Each path below is one point turned by a fixed rotation once a step. After each direction that follows a path, write how fast that rotation turns it, in degrees per step (0 if it stays still).
Each turn is a multiple of 5 degrees from 10 to 175, or 0.
Each row of a path follows its step; steps can be skipped.
Path 1:
step 3: [-13   5   5 -16 -14  21  13  14  -7  -1 -32  22  13   7  -2   6  14 -20
  10   9  13   2  14 -10  13   4  20  25 -13   5  16  24   6 -12   8   9
  14  16  12 -38 -16 -21 -24  -5   8  18  -4  12   1  25  -6  -5   1  14
  -5  -8 -12 -10   0]
step 4: [  6   7 -12   4 -13   2   0   1  22  11 -13  14  -4   5 -22   8  22 -31
  24   2  -2 -20  -6  -5  22  12   8 -17  -4  -3  -3  41  26 -16  -1   3
 -31  16  11 -11   0   3   8  -3  -5 -26 -13   5   6  16   4 -26  24  -6
   7  -9   5   3   7]
step 5: [-24  -9  10  -6  12  -5 -14  28  12   1  -1  10   9   1 -31  13  -9  -5
   4   3  -8  -1  -3  12  31 -11  17   1   7  -4  -5  18  -8   6  -3  -1
 -17  -8  -1 -21 -39 -16   1 -25   5 -13  11   4   4  14   0   5  28   2
 -22 -12   0   7 -35]
step 11: [-21 -20  12  -9  13   6  -1  10  13  22  18  -9  16  -9 -12  -5  17  24
  12  -4  23 -18   7  -9  10 -11  -3  -7  34  -4 -20  21 -16  -1  14   7
  -4  39   8  -6 -18   9  -3 -12  -6  28  -2  16   1   5  -1 -13  18  -9
   6  -9 -10  13 -15]
step 12: [  0  17  -6   7  27  -3 -14  21   6  19  28  -2  -4  17 -23  -2 -25 -10
  -2   3  13  -1  12  -9  -9   5   5 -25  26  17 -23   7  -5 -30  -2  -9
 -14  -7   8 -18   0  28  -7 -13 -13  24 -20   4 -17  16  11  -4  -2  12
  -9  -4  10 -12   5]
step 14: [-10  14 -13   1  16  11  -7   1  13  30  -7   6  13  -8  -1  11  -6  27
  -2   2  -3 -12 -19 -21   5  39  -8  -9  -1  24  18   8 -17  -5 -15  -6
  -9  19   9 -11  -3  17 -28 -22  -2 -12 -15   3  -9   0  21 -22 -26  -6
  18  -6  10   4   8]
step 15: [-15  10  14   1  15  -7  10   9  -7  27 -29  30  22  13   9 -12   7 -17
 -30   6   1  13 -10  -7  -2   0  -6  -7  -4  11   6  24 -11   6 -12 -17
  -4  10  -5 -21 -13  17  -7 -22 -30  -5   3 -13  -3  -1  14   1  -5  18
  -5   1 -32 -19 -11]
step 17: [ 18   6  16   7  17   0 -12   3   8  28  13  25  17   4   7  31   2 -21
  -4  -8  10 -25  -6   4  10  -1  11  -9  31  22   4  20 -12  16 -12   5
  15  10  20 -16  -7  -4   0 -16 -17   1 -10 -10   1  18  -8   2  38  12
  11  -1  -4  15   3]
Speeds:
[ 1  1 -2 -2  0  1  1  2 -3 -5  3 -1 -1  6  2  1  1 -3  1 -2 -1 -1  4 -3
 -8  0  1  5  3  5 -5  5  6 -4  7  9 10  2  0 -5 -5  3  8  2 -2  5 -5 -7
 -6  4 -1  2  0 -3  2  2  0 -1  5] -> 80
[-3  6  1 -3  2 -7 -4  6  7 -2  3  3 -2 -3  6  9  3  1 -4  1  2  9  4 -4
  4 -3  6  4 -1  0  1  0 -2 -4  1 -5 -1 -9  1  1 -2  2 -1  1 -2  0 -1 -5
 -1 -7 -1  3  4  2  4 -6 -5 -2  3] -> 145
[-1  7 -3 -2  5 -1  7 -4 -1  1 -3  2  6 -7  2 -2 -2  5 -3  3 -2  0  0  3
 -6  2  3  4 -6 -4  6  4 -1 -2 -2  5 -1 -2 -8 -3  2 -2 -3  8 -5  1 -1  0
  1  5  6  1 -4 -2  7 -5  5 -6  0] -> 60
[ 8  0  2  0 -1  2  6 -6  1  1 -1  4 -1 -8 -3 -1  0 -1  5  4 10  2  4  2
 -1 -8  2  2  6 -1 -2 -2  1 -1  1  5  3 -8  8 -1 -1  1 -3  1  0  4 -2  8
  2  1 -3 -7  2 -1  5  2 -5 -2  1] -> 45
[ 0  6 -1  1  0  2 -5  6 -6  2 -5  0 -3 -2  1 -2  3  3 -1 -3 -3 -5  1 -6
  5  4  7  4 11  0  9 -3 -6 -2 -2 -1  7  3  0  3  4 -2 -4 -1  1  7 -6  5
  1  5 -2  3  1 -1  2  2 -1  4  0] -> 130
[-2 -1  5  2 -4  0  5  5  4  4 -2  0  1  1  5  3 -6 -5  3 -3  6 -7 -4 -3
 -6  2  3  8  2  2 -4 -3  0  0 -1  3 -8 -1  1  0  2 -7 -5  1  3 -1  5 -2
 -6 -1  2  7 -3 -2  6  4 -1  6  1] -> 100
[-4  6  0 -7  0  7 -4 -7 -7 -3  2 -5  2  8 -1  6 -2 -3 -3  4  0  2 -1  3
 -6 -2  6 -1  3  7 -3  2 -9 -1 -1 -3 -3  1  0 -1 -2 -1 -6  6  2  4  3  1
  2  1  4 -3 -2  5 -2  2 -8 -1 -2] -> 120
